128 stands for zero in the data rows.
Here are some points:
[147 122 156 130  95 115 127 116]
[139 147 110 128 139 170 134 112]
[126 142  91 131 149  95 142 114]
[ 87 148 151 140 144 152 138 118]
[157 107  96 133 140  95 140 112]
[154 163  85 144 155 109 140 112]
[152 141 111  86 138 133  74 183]
[128 155 166 136 135 133 140 119]
[119  88 150 141 151  99 152 114]
[130 138 104 131 144 163 129 118]
[ 92 150 115 130 165 152 148 112]
[128 131 106  88 105 137  75 186]
[124 138 123  79 129 133  71 189]
[111 147 101 131  98 108 133 120]
[164 140 117 129 154 135 133 121]
[141 136 136  76 124 131  86 182]
[100 103 120 139 143  87 140 116]
[141 130 120  85 113 123  79 188]
[124 155 160 139 149 132 144 124]
[148  94 156 139 148 131 147 119]
[111 138  90 147 130 102 138 120]
Then 12 other points, each followed by its number:
[137 133 144  86 117 122  75 187] 0
[106  93 159 142 147 160 141 117] 1
[142 126  89 131 162 149 129 118] 2
[142 131 129  82 114 135  83 197] 3
[165 110 147 146 164  94 129 115] 4
[156 113 155 135 138 170 128 109] 5
[153  92 171 142  99 162 136 110] 6
[163 158 119 134  92 100 136 106] 7
[150 157 101 136 145 154 140 128] 8
[147 145 132 137 153  90 137 114] 9
[123 110 120  84 127 127  68 184] 10
[106 171 143 137  87 149 142 121] 11
Which of these numbered points is nearest to each point below, looking only along the 3 directions in which the first points spread most? Its number follows each.
[164 134  96 123  98  90 130 126] > 7
[104 129 132  87 123 143  75 195] > 3
[ 96 151 135 147 149 148 142 115] > 11
[110 153 147 125 147 143 132 114] > 11
[146  87 141 132 110  98 131 113] > 4
[109  93 108 143 164  94 133 112] > 9
Now 12 new points, numbered from 0 again:
[159  89  89 144 101 150 138 114] 0
[143  86 146 133 111 132 143 113] 1
[ 91 166 101 139 169 147 141 112] 2
[138  84 152 139 159  99 150 115] 3
[134 140 100 148 148 123 137 111] 4
[ 87 152  90 148 103 122 135 116] 5
[106 129 165 143 140 120 145 131] 6
[143 130 142 141 133 161 138 118] 7
[118 115 153 139 162 137 135 118] 8
[ 98 166 159 140  96 124 136 115] 9
[132 128 125  84 146 140  77 174] 10
[144 145 157 140 108  92 137 121] 11
Which of these numbered points is nearest to each point below, looking only along the 3 directions in which the first points spread most? Its number follows each.
[ 88 169  97 140 156 140 133 113] > 2
[137 143 155 142 109 149 130 114] > 9
[ 72  80 158 135 134 117 132 110] > 1
[102 118 144 138  88 170 135 111] > 9
[143 158 150 135 155 131 139 112] > 7
[153 159 125 141 135 158 135 105] > 2
